50 stands for zero in the data rows.
Here are some points, each followed by its number:
21 64 65 47 83 32 63 55 40 44 37 78 33 57 31 39 68 70 74 42 24 59 44 46 0
37 60 54 50 70 43 40 56 55 44 57 60 48 49 43 49 58 52 77 56 34 27 60 51 1
21 71 65 50 89 26 49 54 46 42 46 79 27 47 25 46 70 62 89 53 11 33 54 47 2
40 52 51 48 61 49 43 55 52 50 55 54 50 50 51 47 54 51 64 51 43 37 57 51 3
43 40 44 34 38 47 44 54 63 61 67 29 69 42 74 44 46 35 41 41 59 34 58 48 4
50 48 64 54 65 34 70 47 41 56 19 72 28 45 47 45 64 56 43 30 43 73 22 32 5
41 74 66 57 84 27 67 45 42 38 38 82 37 48 17 51 69 69 78 53 24 64 43 45 6
53 53 60 53 54 42 85 45 40 46 27 68 60 57 46 40 57 75 22 27 55 95 24 38 7
43 47 37 44 30 48 67 58 75 22 72 35 97 51 69 31 36 62 42 34 64 66 62 42 8
25 58 59 36 73 30 56 53 51 57 54 63 45 46 54 40 63 56 64 39 36 46 49 45 9
65 57 49 63 46 62 64 41 45 42 43 59 54 61 34 60 43 66 43 65 53 80 46 56 10
64 50 53 59 46 59 55 47 34 58 42 50 44 55 43 56 51 56 38 55 54 65 43 55 11
49 62 56 57 70 51 39 44 38 54 41 69 22 49 30 64 61 47 75 68 35 32 53 60 12
57 47 47 55 43 58 53 48 49 50 49 50 57 53 51 54 48 51 45 54 56 58 51 54 13
39 57 46 42 49 36 63 57 73 28 71 44 88 45 64 37 46 58 59 41 55 54 61 42 14
56 47 39 49 34 57 33 56 66 47 70 25 71 48 63 55 37 36 56 62 58 26 65 55 15
67 51 48 62 51 62 19 50 43 59 52 43 27 48 42 64 47 35 61 70 45 26 56 58 16
49 65 58 59 74 44 45 52 47 45 48 66 32 50 28 54 59 58 75 61 28 46 52 50 17
73 49 47 69 46 77  6 37 17 66 30 54  0 58 23 83 49 26 64 88 49 15 56 75 18
63 44 53 58 54 58 28 46 34 70 40 50  6 46 47 62 54 32 51 62 45 34 45 55 19
43 65 59 53 66 42 89 41 48 29 34 80 62 64 31 40 54 87 41 41 45 99 33 42 20
48 44 42 47 41 52 43 54 63 48 65 37 70 45 65 47 45 42 52 49 56 37 60 50 21
49 62 57 58 68 53 56 45 38 46 37 72 34 59 25 58 57 65 66 63 38 63 48 57 22
Which two points above are nearest to each new point? Their numbers follow each, nearest first.
68 61 55 66 50 63 77 34 32 41 25 71 48 67 18 62 47 77 35 65 53 96 35 57 ~ 10 20
43 37 51 35 45 43 54 50 53 68 53 44 53 42 71 43 54 39 31 32 57 49 44 44 ~ 4 21
37 37 48 27 46 43 48 49 50 75 61 35 55 40 76 40 55 37 27 28 58 40 49 48 ~ 4 21
46 16 61 38 55 33 54 46 37 83 21 57  0 27 73 40 65 21 11  2 50 51 12 25 ~ 5 19
70 51 46 67 46 68 30 44 39 54 45 50 31 55 34 69 45 43 58 75 49 43 55 63 ~ 16 19
55 51 44 54 37 61 62 45 52 41 51 53 70 59 50 57 44 59 45 59 61 67 54 58 ~ 13 10
76 52 48 70 45 70 20 47 35 56 44 44 21 55 29 72 43 39 59 79 47 37 55 64 ~ 16 19
43 23 46 42 42 43 49 54 58 64 52 42 58 32 76 34 53 32 29 11 57 43 44 33 ~ 4 21
54 53 43 52 41 56 63 46 61 38 59 51 73 56 53 50 39 63 43 55 58 73 54 51 ~ 13 10
59 51 49 58 53 62 24 47 39 60 47 51 24 52 41 67 51 36 64 72 46 23 56 63 ~ 16 19
76 52 49 71 47 73 16 42 25 62 35 51  0 57 23 77 46 35 60 84 46 33 53 69 ~ 18 16
56 51 43 49 39 58 33 53 60 50 64 34 62 51 57 60 41 37 59 68 56 26 64 60 ~ 15 21
74 52 47 69 44 69 25 48 37 54 46 44 29 55 31 69 43 42 58 77 49 40 55 63 ~ 16 19
45 37 51 36 49 48 42 47 43 77 53 41 37 40 69 48 56 32 32 38 54 37 46 50 ~ 4 21
79 53 49 73 48 73 11 43 27 62 38 48  0 55 21 76 45 36 61 84 44 34 52 66 ~ 18 16
46 37 59 43 59 36 62 45 42 71 32 62 25 39 62 42 61 45 28 22 48 64 25 34 ~ 5 11
49 68 65 59 68 43 90 45 33 28 21 80 58 68 16 43 60 89 45 43 45 99 28 46 ~ 20 7
